In the data rows, the value 50 means zero.
Here is a table of points, one per row:
48 53 55 65 50 57 46 44 36 40 33 33 72 53 26 51 65 67 28 48 54 67 56 65 35 59 40 56 55 67 41 52 53 45 68 89 37 43 64 60 51 28 80 53 57 38 30 37 44 46 35 62 45 31 49 34 52 45 90 40 41 33 51 26
64 81 51 54 18 42 52 54 47 42 38 42 60 46 59 52 60 47 43 47 36 27 50 55 22 50 61 26 52 67 37 47 64 70 64 36 27 72 46 65 49 24 72 82 64 57 33 69 43 52 71 63 62 24 58 52 32 72 37 42 42 28 61 46
57 31 68 47 60 44 68 57 68 56 50 43 49 44 54 51 26 79 36 37 24 42 27 49 46 27 68 58 46 60 36 57 62 55 36 43 64 46 61 30 44 38 63 42 50 50 39 16 69 49 50 53 62 44 42 11 49 49 22 55 38 31 67 52
59 40 55 51 61 48 50 46 63 67 16 51 59 25 25 37 46 36 60 53 48 67 21 51 73 52 61 45 29 52 64 37 32 49 68 46 59 58 60 45 31 30 61 38 63 54 44 40 42 36 63 41 73 47 51 70 26 51 24 46 41 35 40 44
36 37 53 26 61 42 53 34 35 44 33 65 36 59 33 42 52 62 39 53 54 28 53 57 43 65 62 93 30 67 48 54 55 50 49 56 64 26 35 63 41 68 66 57 46 44 30 34 54 46 62 65 34 54 57 56 40 39 33 32 68 38 63 63
38 40 62 32 72 24 42 72 58 68 44 19 62 30 32 55 52 30 60 43 28 57 66 47 61 53 66 51 33 53 46 32 42 48 47 44 65 57 54 62 52 54 51 83 79 52 52 56 66 27 63 77 58 42 60 42 56 50 56 59 72 59 34 41
82 35 54 37 51 65 39 48 19 69 58 54 78 44 51 61 49 52 49 55 42 13 64 76 54 88 41 56 36 53 62 50 40 44 35 56 52 58 63 65 72 52 49 50 51 51 81 45 55 43 57 59 53 57 56 27 34 50 48 30 62 49 48 64
66 52 38 44 47 67 78 20 55 53 58 37 52 32 57 63 35 65 55 54 54 59 38 65 84 51 42 71 43 52 45 51 69 40 59 39 55 49 35 73 60 80 42 54 58 37 39 51 46 43 48 52 62 49 50 48 28 66 62 64 66 67 93 10
52 67 30 43 38 41 59 47 49 47 41 74 83 70 32 75 49 51 53 41 48 43 33 63 67 16 52 51 50 38 33 44 38 75 35 60 59 50 51 28 49 55 46 44 40 69 60 61 60 34 57 40 38 49 57 65 53 48 71 36 47 46 78 57
37 53 50 27 55 55 38 53 44 50 19 53 33 68 80 40 77 23 77 40 32 44 41 40 41 52 41 54 53 43 70 48 47 47 61 64 29 58 47 20 66 64 53 35 47 52 49 43 66 46 52 45 52 35 21 30 51 55 53 48 50 73 82 40
33 64 24 40 43 67 30 48 51 41 40 43 34 73 45 48 54 36 13 40 59 43 73 40 49 39 37 45 67 52 35 78 23 33 48 47 58 48 56 59 46 41 48 29 47 56 55 63 33 16 57 44 62 30 35 26 24 58 32 80 55 64 40 44
42 39 39 66 38 61 36 26 38 46 58 49 58 62 55 59 40 53 51 43 38 33 49 35 41 51 52 69 41 57 63 72 34 37 72 43 55 61 64 42 27 52 50 81 44 55 72 44 69 44 60 52 24 63 36 72 72 58 43 99 16 43 51 43
41 62 38 29 69 28 50 40 78 19 36 52 51 44 46 27 54 40 44 56 34 47 32 63 52 47 32 57 63 57 79 61 68 56 43 35 55 76 71 56 45 36 53 45 35 41 77 54 30 69 47 57 29 87 47 41 60 60 52 61 59 49 43 47
32 34 42 69 73 47 51 31 57 37 60 48 62 56 53 25 53 19 47 55 50 55 56 39 88 47 72 33 58 47 63 62 54 44 40 53 18 29 56 78 64 50 60 50 25 57 43 58 51 54 59 64 47 54 58 38 66 68 56 44 33 33 68 75
69 69 64 74 28 31 54 59 57 43 37 27 43 49 48 77 26  2 60 44 91 31 48 53 52 55 49 62 66 75 43 64 75 43 70 52 46 47 66 35 54 51 23 39 35 48 34 46 57 51 55 63 45 52 56 49 65 43 32 30 46 50 40 43
71 53 58 59 65 58 57 49 71 51 56 41 41 42 66 48 28 47 49 32 52 45 69 15 41 60 55 66 64 58 62 60 44 69 23 72 54 61 34 42 56 32 50 41 53 39 68 53 19 35 45 47 47 44 30 84 62 25 57 54 64 32 78 57
31 66 32 53 47 43 46 71 46 52 51 62 20 28 53 64 53 72 56 45 56 65 53 67 47 70 50 47 48 46 59 61 49 61 38 30 58 16 60 55 63 41 48 59 46 80 57 64 59 47 48 40 53 53 40 54 59 36 54 42 32 49 59 40
66 46 65 60 58 55 27 55 72 54 50 42 49 59 33 62 78 66 66 85 58 56 51 51 35 50 44 36 40 59 40 54 40 51 34 35 48 32 41 35 62 54 30 36 45 60 44 61 54 70 63 45 54 62 52 49 46 44 62 70 58 32 59 54
45 31 43 50 43 50 58 38 48 56 67 53 55 24 45 24 66 40 61 49 71 41 63 73 47 48 54 54 57 40 32 56 38 63 39 48 70 83 38 40 61 50 42 51 43 78 28 44 47 80 41 56 56 25 38 58 59 33 59 62 48 56 25 52
36 28 63 43 43 62 51 72 34 21 55 53 50 48 76 66 50 44 51 41 72 61 35 57 51 47 30 38 44 47 59 56 49 46 21 48 45 47 48 36 53 51 74 48 46 53 49 39 59 49 46 43 57 42 82 82 56 67 48 57 67 50 44 34
38 41 57 54 40 71 29 55 38 50 67 47 42 45 47 51 64 55 72 47 61 37 33 38 39 26 47 58 58 46 38 37 44 61 55 16 60 45 27 70 61 23 55 32 63 33 45 43 45 36 32 55 40 71 60 51 62 64 56 31 46 63 53 56
61 21 46 59 23 30 53 60 56 57 49 43 32 64 39 48 38 40 61 68 42 71 76 57 50 25 24 68 53 40 59 45 26 65 46 44 33 47 40 80 40 55 44 58 56 27 57 40 56 78 48 34 42 33 50 44 36 49 47 37 28 57 57 64
58 66 61 58 73 43 63 60 32 55 49 60 80 64 76 23 53 50 40 62 65 69 70 53 57 60 55 68 69 41 48 35 43 38 66  3 24 28 35 26 25 44 43 52 59 51 61 41 52 56 47 57 53 52 59 53 45 40 52 58 47 51 50 53
54 68 50 54 73 48 53 18 62 40 66 43 44 70 41 52 24 67 57 41 44 63 31 42 20 72 46 38 55 57 59 35 45 47 32 41 54 50 59 50 51 52 42 52 55 72 37 38 60 45 65 50 66 41 54 61 34 65 77 40 40 74 30 69
40 15 39 70 61 37 57 49 64 75 47 53 60 37 44 28 36 52 42 57 60 16 44 37 44 57 14 24 56 35 40 48 88 71 71 57 54 27 63 44 53 45 57 35 62 50 49 70 49 46 49 25 30 31 35 70 50 48 47 57 68 70 50 57
79 50 43 56 79 59 46 68 56 51 59 61 32 46 82 65 64 55 73 66 52 32 53 51 52 27 45 66 47 34 55 43 52 46 45 74 79 40 32 47 24 42 56 58 47 23 31 85 47 44 57 46 30 54 63 27 38 79 66 47 25 43 18 50
67 56 58 36 48 42 70 61 53 35 69 66 46 39 49 46 82 47 55 40 61 48 71 55 31 47 77 29 48 42 50 36 55 49 52 61 39 53 72 80  4 59 38 15 51 40 55 34 71 45 50 50 48 58 50 60 50 32 56 64 47 60 50 49
62 83 43 38 44 69 70 33 52 74 52 55 61 60 51 53 54 26 46 56 52 76 47 49 23 47 56 59 35 34 48 46 79 46 38 49 62 35 35 69 80 66 66 46 49 43 64 41 63 48 32 38 63 50 44 54 70 64 43 56 55 38 22 36
30 53 33 58 62 54 64 65 31 43 58 49 37 54 51 38 36 58 50 27 30 41 64 37 34 49 49 55 46 44 31 29 37 55 55 77 54 51 58 48 83 48 18 41 52 37 58 66 61 82 51 52 61 61 75 65 36 34 47 45 50 35 53 28
31 61 58 53 32 63 40 48 29 50 58 59 55 25 44 49 30 42 57 67 44 56 30 48 36 55 37 38 74 52 33 39 43 39 43 78 56 44 39 51 18 65 47 50 46 48 67 72 71 62 27 52 72 54 47 43 58 51 40 53 68 48 62 70
48 28 36 59 31 64 67 63 41 50 52 56 49 69 55 47 66 56 38 37 48 61 27 38 63 58 59 46 43 64 57 61 59 50 46 27 51 64 53 39 36 62 42 54 49 27 57 75 55 49 27 48 72 44 47 50 48 39 66 32 61 51 32 70
53 47 62 15 35 57 44 70 50 40 63 58 43 55 36 48 50 63 51 38 44 86 59 38 77 79 39 42 66 38 35 50 56 45 74 43 51 58 50 33 68 53 48 64 34 26 37 53 53 44 58 39 47 62 33 53 48 60 48 42 49 41 40 72
31 69 56 57 45 56 68 64 73 50 51 51 54 48 41 58 55 78 61 52 73 48 58 52 46 33 63 51 38 50 60 57 24 23 72 53 22 62 53 34 76 72 76 67 54 46 59 60 35 50 27 44 40 65 47 47 45 50 27 59 49 75 40 70
49 54 56 55 38 38 18 62 48 68 46 63 66 42 61 40 42 72 34 41 44 67 74 30 46 23 35 41 36 61 60 64 68 42 57 50 65 73 42 57 41 64 41 48 30 68 43 41 20 64 60 54 57 73 45 49 59 43 47 34 45 73 52 40
52 61 25 43 43 50 33 54 61 44 47 39 21 64 66 37 30 70 51 78 41 40 51 53 68 57 59 12 40 42 41 47 54 39 63 57 46 57 35 46 52 57 44 64 45 65 65 14 41 40 38 52 43 58 61 47 57 26 68 46 54 41 39 51
50 62 73 62 53 39 46 31 20 41 51 53 41 48 44 61 58 42 16 81 25 44 55 48 83 45 74 38 56 50 72 40 47 53 23 59 43 38 54 43 61 52 29 53 63 46 24 40 33 65 39 34 42 50 53 52 61 45 41 58 41 72 42 53
44 35 71 56 49 43 48 25 58 75 68 50 37 68 55 79 53 42 50 33 61 73 30 62 52 62 62 52 54 33 46 44 56 56 61 66 41 63 54 47 32 38 40 45 63 77 58 58 16 57 64 52 32 51 48 36 63 44 29 36 72 43 33 31
These points spread out most along one direction. Take the direction at right angles to it along which they spread out most. Then take the direction at right angles to both along which they spread out most. Go by this last direction. How far along it is each point below, from 0 to 99? The average is 50, and the first point in the table lies past the average. One standard deviation of the points above along it is 16.
61 21 46 59 23 30 53 60 56 57 49 43 32 64 39 48 38 40 61 68 42 71 76 57 50 25 24 68 53 40 59 45 26 65 46 44 33 47 40 80 40 55 44 58 56 27 57 40 56 78 48 34 42 33 50 44 36 49 47 37 28 57 57 64 ~ 59
62 83 43 38 44 69 70 33 52 74 52 55 61 60 51 53 54 26 46 56 52 76 47 49 23 47 56 59 35 34 48 46 79 46 38 49 62 35 35 69 80 66 66 46 49 43 64 41 63 48 32 38 63 50 44 54 70 64 43 56 55 38 22 36 ~ 49
67 56 58 36 48 42 70 61 53 35 69 66 46 39 49 46 82 47 55 40 61 48 71 55 31 47 77 29 48 42 50 36 55 49 52 61 39 53 72 80  4 59 38 15 51 40 55 34 71 45 50 50 48 58 50 60 50 32 56 64 47 60 50 49 ~ 47
82 35 54 37 51 65 39 48 19 69 58 54 78 44 51 61 49 52 49 55 42 13 64 76 54 88 41 56 36 53 62 50 40 44 35 56 52 58 63 65 72 52 49 50 51 51 81 45 55 43 57 59 53 57 56 27 34 50 48 30 62 49 48 64 ~ 61
31 61 58 53 32 63 40 48 29 50 58 59 55 25 44 49 30 42 57 67 44 56 30 48 36 55 37 38 74 52 33 39 43 39 43 78 56 44 39 51 18 65 47 50 46 48 67 72 71 62 27 52 72 54 47 43 58 51 40 53 68 48 62 70 ~ 34
38 41 57 54 40 71 29 55 38 50 67 47 42 45 47 51 64 55 72 47 61 37 33 38 39 26 47 58 58 46 38 37 44 61 55 16 60 45 27 70 61 23 55 32 63 33 45 43 45 36 32 55 40 71 60 51 62 64 56 31 46 63 53 56 ~ 45
31 69 56 57 45 56 68 64 73 50 51 51 54 48 41 58 55 78 61 52 73 48 58 52 46 33 63 51 38 50 60 57 24 23 72 53 22 62 53 34 76 72 76 67 54 46 59 60 35 50 27 44 40 65 47 47 45 50 27 59 49 75 40 70 ~ 71
30 53 33 58 62 54 64 65 31 43 58 49 37 54 51 38 36 58 50 27 30 41 64 37 34 49 49 55 46 44 31 29 37 55 55 77 54 51 58 48 83 48 18 41 52 37 58 66 61 82 51 52 61 61 75 65 36 34 47 45 50 35 53 28 ~ 29
58 66 61 58 73 43 63 60 32 55 49 60 80 64 76 23 53 50 40 62 65 69 70 53 57 60 55 68 69 41 48 35 43 38 66  3 24 28 35 26 25 44 43 52 59 51 61 41 52 56 47 57 53 52 59 53 45 40 52 58 47 51 50 53 ~ 73
40 15 39 70 61 37 57 49 64 75 47 53 60 37 44 28 36 52 42 57 60 16 44 37 44 57 14 24 56 35 40 48 88 71 71 57 54 27 63 44 53 45 57 35 62 50 49 70 49 46 49 25 30 31 35 70 50 48 47 57 68 70 50 57 ~ 2
59 40 55 51 61 48 50 46 63 67 16 51 59 25 25 37 46 36 60 53 48 67 21 51 73 52 61 45 29 52 64 37 32 49 68 46 59 58 60 45 31 30 61 38 63 54 44 40 42 36 63 41 73 47 51 70 26 51 24 46 41 35 40 44 ~ 53
71 53 58 59 65 58 57 49 71 51 56 41 41 42 66 48 28 47 49 32 52 45 69 15 41 60 55 66 64 58 62 60 44 69 23 72 54 61 34 42 56 32 50 41 53 39 68 53 19 35 45 47 47 44 30 84 62 25 57 54 64 32 78 57 ~ 18
33 64 24 40 43 67 30 48 51 41 40 43 34 73 45 48 54 36 13 40 59 43 73 40 49 39 37 45 67 52 35 78 23 33 48 47 58 48 56 59 46 41 48 29 47 56 55 63 33 16 57 44 62 30 35 26 24 58 32 80 55 64 40 44 ~ 57
